In the rows, 128 means zero.
Each path below is one point turned by a fixed rotation once a step. After each direction that follows a path, write how fast that rotation turns it, in deg/step (0 if it stays still).
Each turn is a multiple of 5 degrees from 10 to 175, or 0.
Each row of a path follows its step; steps can be skipped.
Rotation 1:
step 1: [119 142 122 135 142 129 126 135 123 105 122 117 128 121 123 129 138 130
 130 128 121 132 131 124 126 140 135 126 133 140 136 130 134 124 142 125
 142 139 112 119 128 131 115 123 123 133 126 140 116 126 129 132 124 129
 149 145 129 140 118 139 142 110 122 134 138 126 129 126]
step 2: [134 140 142 124 141 132 126 130 132 122 135 129 124 122 142 122 116 140
 123 126 131 127 117 109 125 145 128 112 137 134 132 121 113 142 139 125
 118 119 128 134 122 119 123 117 125 128 126 115 136 125 125 118 125 110
 127 124 138 142 121 112 137 138 134 135 119 119 129 121]
step 3: [132 126 131 124 118 131 129 117 115 122 138 112 130 138 139 115 134 106
 126 124 134 140 129 123 125 133 113 129 128 131 123 151 124 135 131 122
 128 121 130 118 136 135 121 143 127 119 124 136 123 118 134 128 141 118
 141 112 139 118 143 124 141 129 135 139 128 130 126 141]
step 4: [126 132 117 134 134 136 137 137 135 145 142 127 119 130 132 133 122 112
 131 108 131 126 137 116 127 115 135 138 133 146 118 131 128 123 141 142
 120 134 116 129 114 139 143 117 117 128 125 130 127 121 132 125 128 116
 131 128 124 125 138 144 130 137 124 120 128 126 114 116]
step 7: [144 126 125 130 130 141 134 118 120 121 122 113 128 129 138 126 125 129
 113 126 141 123 110 123 134 122 136 131 129 127 120 126 136 127 131 140
 128 136 138 141 134 107 126 137 130 117 119 127 142 122 134 117 123 122
 148 128 124 132 116 142 135 137 125 144 117 144 128 127]
step 11: [141 120 135 130 137 131 132 113 122 115 137 125 128 130 128 123 126 117
 135 128 145 117 138 120 121 140 128 114 121 129 120 139 125 145 133 140
 117 129 124 113 119 124 121 130 111 143 134 132 124 135 153 108 133 136
 125 127 132 131 119 131 123 126 136 128 114 132 121 131]
step 12: [126 128 119 125 148 137 131 126 118 127 122 122 122 139 149 114 135 118
 133 135 113 124 132 123 142 139 135 131 134 125 137 124 127 133 128 138
 134 132 117 121 126 123 137 137 135 125 127 134 120 114 125 131 139 114
 133 137 140 117 129 152 136 132 128 137 134 114 123 117]
step 13: [121 113 122 137 147 127 136 134 125 125 132 124 125 116 140 150 126 121
 123 120 124 125 137 133 110 121 126 126 129 145 132 136 125 126 131 114
 124 126 128 129 128 116 131 114 131 135 129 125 128 125 121 116 119 110
 138 117 127 121 120 108 139 132 118 142 122 114 126 121]
step 14: [129 131 130 135 120 134 128 136 113 141 122 127 156 131 122 116 130 125
 123 135 125 134 122 136 125 132 130 130 136 129 129 139 129 131 145 118
 122 114 107 147 123 127 130 133 117 124 117 129 126 133 139 117 149 115
 134 127 118 137 137 122 142 123 128 131 128 131 126 140]
step 15: [142 136 124 127 132 138 128 111 125 139 141 126 130 131 129 117 122 121
 139 120 133 117 118 120 124 119 127 131 140 133 126 149 133 124 125 145
 124 128 135 148 135 130 147 125 122 148 127 126 139 117 119 134 125 136
 129 108 141 143 123 136 127 133 122 126 126 124 132 134]
step 16: [138 119 111 111 136 127 120 131 110 131 130 117 119 128 127 132 134 127
 124 123 124 129 124 129 124 132 135 142 126 140 108 139 142 143 123 127
 130 138 129 136 137 127 114 129 132 128 134 137 107 123 134 116 132 121
 129 142 129 124 129 140 119 124 121 116 111 134 143 126]
[127 128 127 129 128 130 127 126 132 127 131 131 128 132 128 133 126 127
 126 129 127 129 129 125 122 126 128 129 129 128 128 129 127 130 129 131
 128 129 126 125 129 129 131 123 129 128 128 123 129 130 127 127 127 129
 127 127 131 131 125 127 126 127 125 129 129 128 127 129] | 160
[126 131 129 126 129 126 129 127 127 124 127 129 124 129 128 126 127 128
 128 126 131 131 128 128 126 127 127 128 126 130 129 126 123 128 127 133
 129 124 127 124 126 130 126 128 129 129 128 130 127 130 131 129 128 124
 129 128 131 127 129 127 129 129 130 125 127 128 127 128] | 45
[131 128 125 123 125 129 131 129 128 131 129 129 129 126 125 129 126 130
 124 126 130 129 124 130 128 126 131 131 124 124 127 127 130 127 127 129
 133 128 128 125 128 125 127 129 129 129 129 128 128 129 128 129 126 130
 128 128 129 130 128 128 128 127 129 129 127 128 126 127] | 35
[128 129 127 127 130 129 130 126 130 129 128 128 128 129 129 129 130 130
 128 129 123 127 134 124 127 123 132 127 128 128 127 128 129 128 128 132
 130 129 129 130 128 126 123 129 127 130 131 130 126 125 128 128 128 128
 129 128 128 129 131 131 127 126 130 126 130 128 128 126] | 95
[126 126 128 129 127 129 130 130 128 130 128 131 129 126 128 134 126 131
 129 127 126 128 129 128 130 125 125 128 124 132 131 126 131 127 126 128
 127 130 125 126 127 131 129 130 128 126 130 132 125 127 128 127 130 126
 127 129 128 127 128 129 130 131 125 131 130 126 130 128] | 85
[126 129 124 131 127 127 123 127 131 130 128 130 129 125 129 127 125 125
 129 127 128 130 126 127 127 128 128 131 130 128 127 129 130 127 123 128
 128 127 129 128 125 132 128 127 126 130 129 130 127 127 129 127 132 131
 127 129 129 128 129 128 126 127 131 129 122 129 129 125] | 65
[128 126 128 127 128 125 131 127 129 130 129 127 128 130 124 130 134 126
 129 129 128 127 127 128 129 126 129 128 129 131 131 128 126 130 129 127
 130 130 130 123 128 130 127 128 126 131 126 130 131 125 126 129 129 129
 131 130 128 128 129 124 127 126 126 128 122 126 131 131] | 145
